In the data rows, zero lies at 4.5, halfway between 4 and 5.
In each game, the first row plays the second. By how much does the first row win? 10 means about a draw, 20 a big win and 0 a big loss. Wins can go round in a circle. Each row has two weighted sums of its numbers, A and B, taken from their middle values. A row wins by its A times the other's B, less its B times the other's A.
6,3,5,6,4,4,3,2,4,4,6,5,5,5,3,3,5,6,5,5,4
3,4,6,4,4,5,5,5,4,5,8,4,7,6,4,6,4,5,5,4,5 >> 9
6,4,5,6,5,4,2,3,2,4,3,5,5,3,2,4,4,7,6,7,3
6,5,5,4,5,3,3,7,4,3,1,3,3,4,7,4,2,5,8,5,6 >> 7
4,4,6,7,4,4,5,5,8,6,7,7,8,6,4,6,6,5,2,4,6
5,5,3,4,5,4,6,5,5,5,5,6,4,3,3,5,6,2,3,5,5 >> 9
5,6,4,3,4,4,5,3,1,4,5,4,5,5,5,3,5,6,5,5,3
3,4,7,3,6,6,5,4,5,5,6,3,5,7,5,4,2,5,6,3,6 >> 10
4,3,4,5,3,6,5,5,5,6,4,6,6,3,4,5,6,2,1,4,5
6,6,5,4,6,0,2,4,4,4,4,4,6,3,6,5,4,4,5,7,5 >> 8
1,5,6,3,5,5,5,3,5,6,6,3,6,7,4,4,3,5,4,2,5
6,3,5,4,5,6,5,2,4,5,7,4,4,5,4,4,6,6,4,4,3 >> 8
8,0,2,9,5,4,0,3,4,4,4,8,7,2,0,5,5,8,5,9,2
6,1,5,7,5,2,1,3,5,6,6,6,7,4,2,4,5,7,4,8,4 >> 8
3,6,7,2,5,7,6,3,2,7,5,1,2,4,6,4,3,5,6,1,3
6,2,2,7,5,5,4,3,4,4,6,8,5,3,1,2,5,7,4,6,2 >> 8
3,4,2,4,4,7,5,5,4,5,3,4,4,3,5,4,6,4,4,4,6
7,7,4,5,6,3,3,7,4,6,2,4,3,3,6,6,2,5,6,6,2 >> 17
3,8,3,4,6,6,6,7,5,5,3,2,2,3,6,6,3,3,6,3,5
7,4,0,5,4,4,5,4,3,2,3,5,3,2,3,4,8,4,4,5,4 >> 12
6,5,2,6,4,3,3,6,6,3,2,6,4,4,4,5,5,3,5,6,4
3,6,4,3,5,6,6,5,7,5,3,5,4,6,8,3,3,3,5,3,6 >> 5
4,3,7,5,7,4,5,1,5,5,8,5,7,6,3,3,4,7,4,4,6
4,7,6,1,6,4,5,6,3,5,4,0,3,5,7,3,0,6,7,3,5 >> 13
8,4,4,7,7,4,3,1,4,5,7,5,5,3,2,4,7,8,3,7,3
7,8,4,6,6,1,4,5,4,5,5,3,2,2,4,8,3,5,4,6,3 >> 7
4,4,3,3,4,5,6,6,5,4,4,3,5,5,5,3,5,2,5,3,7
5,3,6,5,4,5,5,5,6,4,6,5,5,3,4,6,7,2,1,4,5 >> 12
6,4,3,5,5,4,4,2,4,4,5,5,5,5,3,3,5,6,5,6,2
6,1,4,6,4,4,2,4,3,3,4,6,6,3,1,3,6,7,5,7,4 >> 7
3,4,7,6,4,7,5,3,4,6,8,6,7,6,4,6,4,6,2,2,2
5,3,4,4,6,6,4,4,3,5,4,3,3,2,2,5,1,8,6,5,2 >> 10
7,3,3,6,4,4,1,4,4,3,5,6,5,5,2,3,4,6,6,6,3
6,2,4,5,3,4,3,7,5,6,4,4,4,2,3,6,4,4,5,5,5 >> 10
5,5,3,6,5,4,4,7,5,6,5,5,5,5,4,6,6,4,5,6,3
4,6,7,4,6,3,4,7,5,6,4,3,4,2,5,6,4,4,3,3,5 >> 9
3,6,5,3,3,5,4,5,5,4,4,4,5,7,7,6,5,2,5,3,5
7,6,5,5,6,1,3,3,4,8,7,2,5,3,3,6,2,9,5,7,1 >> 8
5,6,6,4,5,3,4,4,5,5,6,3,5,3,6,6,6,4,3,5,3
4,6,4,2,5,3,6,6,4,3,3,3,5,5,8,5,3,2,7,4,7 >> 12
6,1,3,7,4,0,2,5,4,2,5,7,6,1,1,6,7,5,2,8,4
6,2,7,5,6,5,3,4,6,6,6,5,7,7,3,5,4,5,5,6,6 >> 11
4,6,5,0,7,3,6,4,3,2,1,0,4,5,9,2,3,2,6,3,8
4,4,5,4,3,2,5,6,5,2,4,5,4,5,6,5,4,2,6,4,6 >> 11
2,5,2,6,3,7,8,5,5,6,6,7,4,3,5,5,8,3,1,2,4
2,6,7,3,6,5,6,4,6,6,6,2,5,8,5,2,2,4,6,2,7 >> 5
5,3,8,6,5,4,3,4,5,6,6,6,6,6,4,5,4,7,3,5,3
4,6,3,3,5,5,7,4,5,4,4,3,4,4,6,3,7,3,3,3,6 >> 10
6,3,3,6,5,4,4,4,4,5,6,5,5,5,2,4,5,6,4,5,3
5,5,7,2,4,2,2,3,3,1,3,3,5,5,7,5,3,6,5,6,5 >> 10
3,8,6,2,4,4,5,6,6,4,5,3,5,6,8,6,4,1,5,4,6
6,6,5,6,5,1,4,4,3,4,5,6,5,4,5,6,6,4,3,6,3 >> 8
7,3,2,6,5,3,2,3,3,4,4,5,7,4,1,3,5,7,4,8,2
6,4,4,6,4,3,3,5,6,4,5,6,4,4,5,5,5,5,4,6,4 >> 10
4,5,7,3,4,6,4,4,5,5,5,3,6,6,4,4,4,3,6,3,5
4,3,2,6,2,4,6,4,5,4,5,7,4,3,3,3,8,3,3,4,6 >> 11
4,5,3,4,2,2,6,5,4,3,4,4,3,5,6,4,5,2,7,5,6
5,3,4,5,3,5,4,7,6,3,3,6,5,4,4,5,5,2,4,5,7 >> 8
3,4,5,4,5,6,5,3,5,5,6,6,6,6,3,4,4,7,5,4,3
2,3,5,4,6,7,4,3,4,6,3,5,5,5,3,1,3,8,6,4,5 >> 14
6,3,4,4,4,6,2,5,4,4,4,5,5,6,4,5,4,6,6,4,5
5,7,4,5,5,1,5,6,5,4,4,5,5,5,6,6,5,3,5,4,6 >> 10
3,4,7,4,3,9,7,4,5,6,6,6,3,8,5,6,5,5,6,1,4
4,4,3,5,3,4,4,8,4,5,3,3,1,2,5,6,4,4,4,3,4 >> 9
8,4,2,7,5,2,2,4,6,3,3,7,5,2,4,5,6,5,4,8,3
4,5,7,5,5,6,4,4,4,5,5,2,2,5,4,5,1,6,8,4,3 >> 12
5,3,8,2,2,7,4,5,3,3,6,5,5,7,5,4,4,4,5,3,5
5,4,5,5,4,5,3,3,5,5,5,6,6,5,3,5,5,6,5,5,4 >> 10
7,4,6,7,6,2,2,4,4,4,5,5,5,2,4,6,7,3,1,6,3
5,5,4,5,4,2,3,4,5,4,4,5,5,3,5,7,5,2,4,6,3 >> 11
9,4,3,5,7,0,0,3,2,1,3,3,4,3,3,2,2,8,7,9,4
3,4,6,4,5,6,3,6,5,5,4,3,3,4,4,4,2,7,7,4,5 >> 9
5,6,3,5,2,3,5,5,5,4,3,6,5,4,6,5,6,4,6,5,5
7,4,3,6,5,3,4,6,4,5,4,4,2,0,4,7,5,4,4,5,4 >> 11
5,6,4,6,5,4,4,5,5,4,4,5,5,4,6,7,5,2,4,4,4
6,4,4,6,7,4,3,1,3,6,6,5,5,4,1,3,5,6,4,6,4 >> 8
6,6,5,5,6,4,4,4,3,6,5,1,3,4,4,6,2,7,5,6,2
4,2,6,6,5,5,1,5,5,6,5,6,8,5,1,6,3,8,4,7,3 >> 9
4,4,5,4,6,5,6,4,5,5,6,3,4,7,4,3,4,6,4,3,3
4,7,6,3,5,4,5,8,6,7,3,2,2,5,8,6,2,3,6,4,4 >> 5
6,4,6,5,5,5,3,5,5,6,5,3,2,5,4,5,3,7,7,5,4
7,3,3,6,4,6,3,3,3,3,4,5,3,5,3,3,4,6,6,6,3 >> 9
6,4,4,5,5,5,4,3,4,4,4,4,4,3,4,6,6,5,5,4,4
8,5,4,5,5,5,2,2,3,3,5,6,4,2,3,5,6,7,5,7,2 >> 9
4,5,5,4,5,6,5,3,4,7,6,4,5,6,5,6,5,5,4,5,4
3,4,6,5,5,3,5,4,9,4,5,6,7,6,6,5,6,3,4,5,7 >> 7
3,4,7,4,5,6,7,1,3,6,9,4,6,6,4,4,4,7,4,4,5
3,4,4,3,3,5,6,5,4,4,5,4,5,4,6,4,6,3,2,3,6 >> 16
6,3,2,4,3,5,5,5,2,2,3,5,4,2,4,3,5,3,4,4,6
5,7,6,1,6,6,5,4,3,6,4,0,3,4,5,3,2,7,8,5,5 >> 15
8,5,5,4,7,4,2,4,3,5,4,2,3,2,4,4,2,7,6,8,3
3,5,7,4,8,6,5,3,4,7,6,5,7,5,3,5,4,6,4,5,3 >> 11
7,4,3,6,4,6,2,3,4,3,4,6,5,4,2,4,4,6,6,6,2
3,7,3,3,5,7,5,6,6,7,3,5,4,7,7,4,4,3,5,4,4 >> 8
8,2,5,7,5,5,2,2,3,4,7,7,5,4,3,6,6,8,5,6,2
4,1,5,5,6,4,4,4,5,5,8,6,6,3,0,6,3,9,4,6,3 >> 9
4,6,4,3,4,3,3,6,5,4,3,3,5,4,7,5,3,2,5,6,4
2,6,5,2,5,7,6,4,3,5,6,3,5,7,6,4,3,4,4,3,5 >> 7
3,5,6,2,4,8,5,5,4,3,4,3,4,7,5,4,3,5,6,2,4
5,6,4,8,4,5,5,8,6,6,5,6,1,4,4,7,5,5,5,3,4 >> 10
2,6,4,2,2,5,6,7,4,3,2,5,5,6,8,5,3,3,6,4,6
3,6,8,3,6,6,6,2,5,7,7,3,6,7,5,4,4,6,3,3,5 >> 3
4,4,5,5,5,6,5,2,4,5,6,5,6,5,3,5,5,6,4,5,4
7,4,5,7,3,1,1,4,7,4,4,7,6,3,5,6,4,4,4,7,3 >> 12
3,5,5,4,5,5,6,5,5,5,5,4,5,4,4,6,5,4,2,3,6
5,5,5,5,5,4,3,5,7,5,4,6,7,4,5,7,5,3,3,5,3 >> 10
7,4,0,8,3,2,2,6,3,1,1,8,4,1,3,5,6,4,5,8,3
4,5,4,2,4,5,6,6,5,4,3,4,4,4,5,2,6,2,5,2,7 >> 8
5,6,4,5,1,5,4,5,4,3,3,6,4,5,7,5,4,3,5,4,5
2,4,4,5,4,4,4,6,8,4,3,6,4,6,5,3,2,4,6,4,7 >> 8
4,5,2,4,4,4,6,4,5,4,3,4,5,3,4,5,7,3,2,4,6
4,6,4,3,6,6,7,5,5,5,3,3,5,4,5,5,5,2,3,3,6 >> 10
2,6,4,4,5,6,8,6,4,5,5,5,5,4,5,7,6,3,2,3,5
4,5,6,3,4,6,5,5,3,5,4,3,2,2,6,4,5,3,5,3,5 >> 9
5,8,5,3,4,5,5,6,4,6,4,3,2,4,6,8,3,4,4,4,1
5,5,5,4,2,5,4,6,5,3,3,5,6,7,7,5,3,3,6,4,7 >> 6
0,6,7,2,4,8,9,5,4,7,7,3,5,6,7,5,4,2,1,0,6
4,5,4,7,2,7,6,8,8,6,6,8,5,6,4,8,5,3,3,3,5 >> 8
5,7,7,4,6,3,4,4,3,7,6,1,5,5,4,6,3,6,6,5,3
2,8,5,2,4,4,8,6,4,4,3,3,5,7,8,4,4,2,5,1,6 >> 10
4,3,4,6,6,4,4,2,4,5,6,6,5,5,3,4,5,8,4,5,3
4,7,4,1,6,4,6,8,3,2,0,1,1,5,8,3,0,3,9,4,7 >> 13
4,3,2,5,4,5,4,6,5,4,4,5,3,5,4,2,5,5,6,6,3
3,4,6,3,4,5,4,4,3,6,6,4,6,6,4,5,4,6,4,4,4 >> 11
7,5,0,6,3,2,3,3,3,1,2,7,3,2,5,4,5,5,7,6,2
3,3,4,4,3,5,5,4,5,3,5,6,6,4,4,3,7,4,3,3,6 >> 6
2,4,4,3,4,4,8,6,4,4,5,4,4,4,5,4,6,2,4,2,6
3,2,5,7,2,4,5,6,5,4,5,7,6,4,3,6,6,2,2,4,5 >> 11
8,1,4,8,4,3,0,2,3,4,4,8,7,3,1,5,5,9,4,8,2
5,4,4,7,5,5,4,7,5,6,4,4,2,4,3,6,3,6,6,5,1 >> 18
3,7,6,3,4,4,6,6,4,4,4,2,2,5,8,6,2,2,6,3,4
6,2,4,5,6,6,3,4,5,2,4,7,4,4,2,4,5,7,6,6,4 >> 9
2,6,7,2,6,5,7,3,5,6,7,1,6,7,5,5,4,5,5,2,5
4,6,5,5,5,5,6,4,4,4,6,5,5,1,4,4,7,3,0,2,3 >> 15
7,3,3,7,3,5,3,4,5,4,5,7,3,3,2,2,5,7,4,5,1
6,1,2,6,3,4,3,4,4,2,3,8,3,2,3,4,7,4,4,6,5 >> 8
5,4,0,9,1,5,4,6,5,4,4,9,3,4,3,4,7,4,3,6,4
1,8,6,3,6,5,7,8,5,5,2,3,2,5,8,4,3,2,8,2,7 >> 10
5,2,5,4,5,7,4,2,5,5,4,5,4,5,3,2,4,6,5,5,4
6,3,5,5,4,2,3,2,4,4,5,6,6,2,3,4,7,4,0,6,4 >> 9
5,3,7,4,6,4,5,1,4,4,7,4,6,6,3,4,4,8,3,5,5
2,6,5,2,6,8,7,4,6,4,4,1,5,8,7,3,4,4,7,2,6 >> 7
5,6,4,2,3,5,6,5,5,4,3,4,4,5,7,3,4,4,6,3,4
5,6,2,5,5,5,5,5,3,6,5,1,1,3,4,5,3,5,7,4,2 >> 13
2,5,7,1,5,3,4,3,5,6,6,1,5,6,6,3,3,4,5,4,5
5,4,3,5,5,5,6,5,6,6,4,6,4,4,5,4,8,4,1,5,6 >> 13
4,2,5,4,3,7,3,5,3,4,3,6,5,6,4,3,3,6,6,4,4
5,2,3,4,4,3,5,4,5,6,4,5,5,3,3,5,6,3,2,5,6 >> 11
6,4,4,4,4,5,3,3,4,3,2,5,3,5,4,4,4,5,6,6,4
5,4,8,4,6,5,4,4,5,5,7,3,6,6,4,4,3,5,4,5,5 >> 12
2,6,7,0,6,7,7,3,3,5,4,1,4,8,8,2,4,5,8,3,5
5,6,2,4,5,5,3,6,4,6,3,3,0,3,5,3,4,5,7,6,4 >> 11
8,4,5,6,4,4,1,3,3,2,6,6,4,4,1,4,5,6,6,7,5
5,5,5,4,5,2,6,7,4,5,4,1,1,2,6,5,4,3,3,4,4 >> 6
6,6,2,4,3,2,4,5,5,5,3,6,5,4,6,4,5,3,4,6,3
5,5,2,4,4,5,4,7,2,5,4,2,1,1,4,5,4,3,5,4,4 >> 14
4,6,4,3,4,4,6,7,4,4,3,5,3,5,7,4,3,4,5,3,5
6,3,4,6,4,6,3,5,4,4,5,5,4,6,4,2,4,7,6,5,4 >> 11
5,6,6,4,5,5,4,7,3,6,4,3,2,2,6,5,4,4,2,3,5
3,1,3,6,5,4,4,5,7,3,3,8,6,3,2,5,6,5,4,5,7 >> 13
6,4,3,7,4,2,3,7,7,3,4,6,6,5,5,5,3,4,6,7,5
6,4,4,5,3,5,6,4,4,4,4,5,4,3,4,4,8,3,2,4,4 >> 11
8,3,2,6,3,4,3,3,6,3,2,8,6,3,3,4,6,5,4,7,4
6,3,1,8,4,2,4,5,6,4,4,6,6,1,2,4,7,5,2,9,6 >> 15
3,4,6,3,5,8,5,4,4,5,3,3,3,6,6,4,4,5,6,2,4
1,7,6,2,4,7,6,7,3,6,5,2,2,6,6,5,3,4,7,2,4 >> 10
4,4,5,4,4,6,7,5,7,5,5,3,4,5,5,5,6,3,2,3,7
4,3,3,7,2,4,4,7,5,2,4,8,6,5,4,6,6,6,4,5,4 >> 8
6,6,2,4,5,3,4,4,4,4,3,4,5,4,7,4,4,3,7,6,5
4,5,6,4,5,5,4,5,5,6,5,2,4,5,5,7,2,7,7,4,2 >> 16
5,2,5,6,3,5,3,4,6,5,3,6,6,5,2,3,4,7,6,6,5
3,8,3,2,6,4,7,5,3,4,2,3,4,6,8,6,4,2,7,4,5 >> 7
1,6,6,1,5,9,7,5,4,7,6,2,4,7,7,3,4,3,4,1,4
7,6,1,6,4,3,2,5,5,3,2,6,3,3,5,4,5,4,5,7,4 >> 16
5,4,5,6,6,6,3,3,4,5,6,4,6,5,2,4,4,8,4,5,4
5,4,5,6,5,4,5,3,5,5,5,5,6,5,3,5,5,7,3,6,3 >> 8
6,3,4,7,3,2,3,6,6,3,4,7,5,2,3,4,7,4,5,5,6
4,6,2,4,4,5,6,4,4,4,3,5,5,3,4,4,7,3,4,4,5 >> 9
3,5,7,3,3,3,7,4,3,5,6,3,5,5,5,5,7,2,2,2,7
4,6,5,2,6,5,5,3,4,4,3,2,4,6,6,2,2,6,8,4,6 >> 11
4,4,3,6,6,5,5,2,4,6,6,4,5,4,2,6,5,6,4,6,2
5,8,7,4,4,4,4,3,2,4,5,2,4,4,6,4,7,4,6,3,2 >> 13
3,5,4,8,2,8,8,4,5,9,9,8,4,5,2,5,5,5,3,1,3
5,6,5,4,4,6,4,6,4,5,4,3,1,5,5,3,2,6,6,4,4 >> 9
3,4,4,5,5,3,4,5,6,4,4,5,5,3,4,5,6,2,1,5,6
5,4,4,7,4,6,5,5,6,5,4,6,4,6,3,3,5,6,4,5,3 >> 6
3,5,4,4,5,7,6,2,4,4,5,4,5,7,4,3,4,5,6,5,4
4,5,5,3,4,6,5,3,4,4,5,5,3,6,5,3,5,3,6,4,4 >> 14
6,4,5,5,5,4,3,3,3,5,5,5,5,4,3,3,5,5,6,6,4
3,5,4,4,5,6,5,3,4,5,5,4,4,6,4,3,3,6,5,5,4 >> 10
3,5,6,3,5,6,5,2,3,5,4,3,4,6,5,2,5,5,5,3,3
3,5,4,4,5,6,4,4,3,3,4,4,2,4,4,3,5,5,5,5,3 >> 9
4,5,7,4,5,5,6,3,4,4,6,4,5,7,4,3,4,6,5,4,6
7,6,4,7,4,1,2,4,5,4,4,6,6,3,4,5,6,5,4,7,3 >> 10
6,3,5,4,6,1,1,3,5,2,4,4,5,4,4,3,4,6,7,6,5
5,5,4,6,5,2,4,5,8,5,5,6,6,5,5,6,4,4,5,5,5 >> 10
5,3,4,4,5,6,5,3,4,3,5,4,2,6,4,3,4,5,7,4,6
6,4,1,5,3,4,5,5,5,4,3,6,4,2,4,4,7,3,4,5,5 >> 10
4,4,8,3,4,3,6,4,5,4,7,4,6,5,6,4,6,2,1,3,8
3,3,5,4,5,5,6,5,4,6,5,4,6,4,5,6,7,2,3,2,6 >> 15
6,4,5,7,6,3,3,3,4,5,5,5,6,5,2,4,4,6,4,6,2
3,7,4,3,4,6,7,7,3,6,3,2,1,4,7,6,3,4,5,2,5 >> 4
6,3,3,3,5,3,4,5,5,2,1,5,4,2,4,2,5,3,4,5,6
4,5,3,5,5,5,5,6,4,3,3,3,1,1,4,4,4,5,6,4,5 >> 14
4,4,7,3,5,6,4,4,5,4,5,3,5,6,5,5,5,6,6,3,5
6,2,5,5,5,6,3,5,5,5,4,5,4,6,4,4,4,7,5,5,5 >> 8
4,6,3,5,3,2,5,6,8,3,3,6,4,6,5,4,4,3,5,5,6
6,4,7,4,4,4,5,3,5,3,3,4,5,4,5,4,6,3,3,4,7 >> 9
6,2,3,6,3,5,2,3,4,3,4,6,4,4,3,3,5,5,5,7,3
2,5,7,4,4,4,5,6,6,5,4,4,4,5,7,7,3,4,3,4,5 >> 10
3,6,8,2,4,8,6,3,2,4,5,3,5,7,7,5,3,4,7,1,5
7,3,6,2,5,2,1,3,2,1,1,4,6,6,5,1,3,7,8,6,5 >> 15
8,2,4,7,2,2,2,5,5,3,3,8,6,4,4,7,5,5,5,8,4
5,4,5,4,6,2,2,4,5,3,2,2,5,5,4,2,3,7,8,6,6 >> 14
6,5,4,6,4,2,2,5,5,5,3,6,5,4,4,6,5,6,4,7,4
8,4,3,6,6,2,3,6,3,5,4,3,1,0,3,5,4,4,3,6,4 >> 11
5,3,3,8,2,5,6,5,5,3,4,7,5,3,2,5,9,4,2,3,5
5,2,2,5,5,4,5,3,5,3,2,6,5,2,3,3,6,5,2,5,6 >> 2
5,5,4,5,5,4,3,4,6,4,2,6,5,4,4,5,5,5,4,5,5
2,7,6,2,5,7,8,3,3,6,5,2,5,8,7,4,4,5,4,2,5 >> 8
5,4,2,5,6,4,6,3,5,2,3,6,5,2,4,4,7,3,2,4,5
5,4,3,5,2,4,5,4,5,3,3,6,5,2,4,4,7,3,3,4,6 >> 10
4,3,7,3,5,4,4,2,4,5,6,4,6,7,4,4,3,5,5,4,5
3,6,3,3,3,6,6,8,6,2,3,5,3,6,7,6,3,1,6,3,6 >> 12
3,5,6,3,6,6,6,5,4,5,5,2,1,5,6,5,3,5,6,3,4
4,6,6,3,4,3,5,6,5,4,3,3,6,6,8,3,2,2,6,4,7 >> 10
1,4,5,3,3,6,6,6,8,5,4,5,4,7,7,4,3,2,5,3,8
3,8,8,3,3,5,7,8,6,7,6,4,3,7,8,7,3,2,4,2,4 >> 5
